In the rows, zero is written as 128.
Each path below is one point turned by a fixed rotation once a step. After each direction that follows a path, write how fast that rotation turns it, in degrees each step (0 if it stays still).
Each turn is a multiple of 5 degrees from 10 to 175, or 0.
Each row of a path follows its step; steps can be skipped.
Rotation 1:
step 0: [145 125 121 129 135 130 137 119 136 129 130 121 123 124 133 124 137 118
 132 126 130 129 138 137 125 118 123 139 130 125 120 126 122 120 131 123
 120 126 121 129 119 129]
step 1: [129 130 121 131 137 125 140 131 115 120 132 121 133 129 134 126 127 112
 129 123 129 130 123 118 125 139 122 123 134 131 122 122 128 131 134 120
 134 113 130 135 133 129]
step 2: [133 133 113 133 131 126 118 132 140 117 120 138 124 124 128 126 130 124
 140 124 133 134 128 124 122 130 130 122 135 126 123 122 132 123 125 121
 116 123 124 121 117 133]
step 3: [136 121 118 126 129 122 132 121 117 134 133 134 122 126 132 139 124 118
 126 136 124 134 128 122 124 135 127 128 126 130 114 114 119 132 134 131
 118 130 117 129 133 123]
step 4: [130 131 125 137 127 128 123 129 123 132 120 132 127 114 123 128 136 131
 127 123 130 119 122 125 131 135 126 114 130 134 126 123 112 125 127 125
 124 108 133 122 122 130]
step 5: [127 128 126 122 122 133 122 128 129 132 137 136 127 125 136 138 132 125
 131 125 134 125 138 123 116 131 136 134 126 137 126 111 134 138 131 134
 127 124 126 114 122 135]
step 6: [138 135 136 137 123 118 135 119 119 137 124 127 126 123 122 126 139 132
 125 127 132 122 137 121 133 133 129 131 135 135 115 121 124 120 128 129
 123 134 128 132 128 141]
step 7: [126 132 132 132 130 128 136 137 131 127 117 120 143 126 139 126 129 121
 127 129 142 119 130 130 116 131 122 133 125 139 129 121 124 131 123 136
 123 119 126 119 129 128]
step 10: [131 132 123 130 123 125 128 130 128 121 123 132 134 132 134 127 133 115
 133 125 125 127 125 136 131 144 133 122 120 130 132 129 132 122 139 136
 115 111 123 137 125 131]
step 11: [135 129 120 131 143 131 141 127 135 122 125 145 117 127 128 140 131 128
 129 127 129 127 123 127 122 135 134 126 116 127 119 124 126 128 132 128
 133 135 129 120 120 133]
Directions:
[129 124 130 131 127 128 131 131 129 129 127 125 127 128 129 128 125 128
 127 128 132 126 128 126 133 130 129 124 132 127 129 127 127 129 127 128
 129 125 129 129 131 127]  130
[128 126 131 126 129 128 131 127 124 126 129 132 125 128 129 129 128 126
 125 126 126 131 127 127 129 128 131 130 131 131 131 128 126 126 129 129
 130 129 126 131 128 130]  145
[129 128 128 128 126 124 129 127 124 131 124 124 128 127 130 130 129 128
 127 127 124 128 129 132 128 126 127 128 128 128 124 129 127 125 127 129
 129 127 126 130 130 125]  120
Rotation 2:
step 0: [123 117 131 121 124 125 142 124 127 138 130 127 138 121 112 128 119 124
 124 123 124 134 129 133 125 117 134 129 126 125 132 128 126 121 126 120
 134 124 134 136 116 120]
step 1: [126 128 122 122 128 119 133 129 132 133 128 135 118 127 125 110 132 127
 117 131 117 118 128 126 124 127 133 137 130 129 132 132 130 130 120 112
 130 127 134 135 118 117]
step 2: [134 131 129 124 127 116 135 117 136 127 133 129 143 131 143 133 129 127
 122 129 116 120 131 127 122 118 140 134 135 134 125 125 129 129 125 121
 132 119 133 125 121 122]
step 3: [130 135 129 117 130 119 122 125 138 124 132 124 128 134 127 120 122 119
 121 127 133 127 122 127 132 129 129 129 141 142 134 120 132 140 142 124
 135 120 127 126 121 119]
step 5: [118 126 123 128 135 122 122 130 129 133 131 117 139 114 128 126 117 125
 116 129 126 132 124 121 128 128 124 134 125 140 130 128 139 135 127 131
 130 126 140 140 136 129]
step 6: [136 135 116 128 136 124 124 120 137 125 130 128 120 126 129 127 114 136
 121 129 126 122 130 133 137 129 133 130 126 122 122 121 143 127 119 128
 124 125 134 144 137 131]
step 7: [129 134 130 135 130 123 123 118 132 126 141 129 135 128 136 138 129 130
 121 129 127 130 140 136 132 136 122 123 121 135 125 126 147 131 124 130
 134 138 125 133 130 116]
step 8: [135 131 124 119 128 127 132 129 130 135 145 131 125 128 131 136 122 130
 130 143 136 134 136 132 145 141 127 129 127 130 139 123 132 134 129 131
 128 129 123 132 124 135]
step 9: [125 143 126 125 125 126 125 127 111 131 137 135 119 122 134 138 127 129
 134 124 122 133 133 122 135 134 119 139 129 126 134 136 141 129 128 133
 135 125 131 121 132 132]
step 11: [134 129 129 131 127 131 126 127 123 126 132 146 128 133 117 119 119 132
 136 122 128 138 126 136 133 121 134 135 116 118 129 138 139 128 136 130
 138 133 128 133 134 126]
Directions:
[128 124 129 123 130 129 125 128 127 124 127 126 129 133 132 125 128 130
 128 127 128 128 127 128 125 128 129 127 128 130 126 129 127 131 129 129
 130 126 131 131 128 129]  35
[128 127 128 127 126 128 122 128 131 130 126 129 130 127 124 130 125 129
 131 126 130 126 124 126 128 126 129 128 126 129 126 129 127 131 129 127
 128 130 129 127 134 128]  55
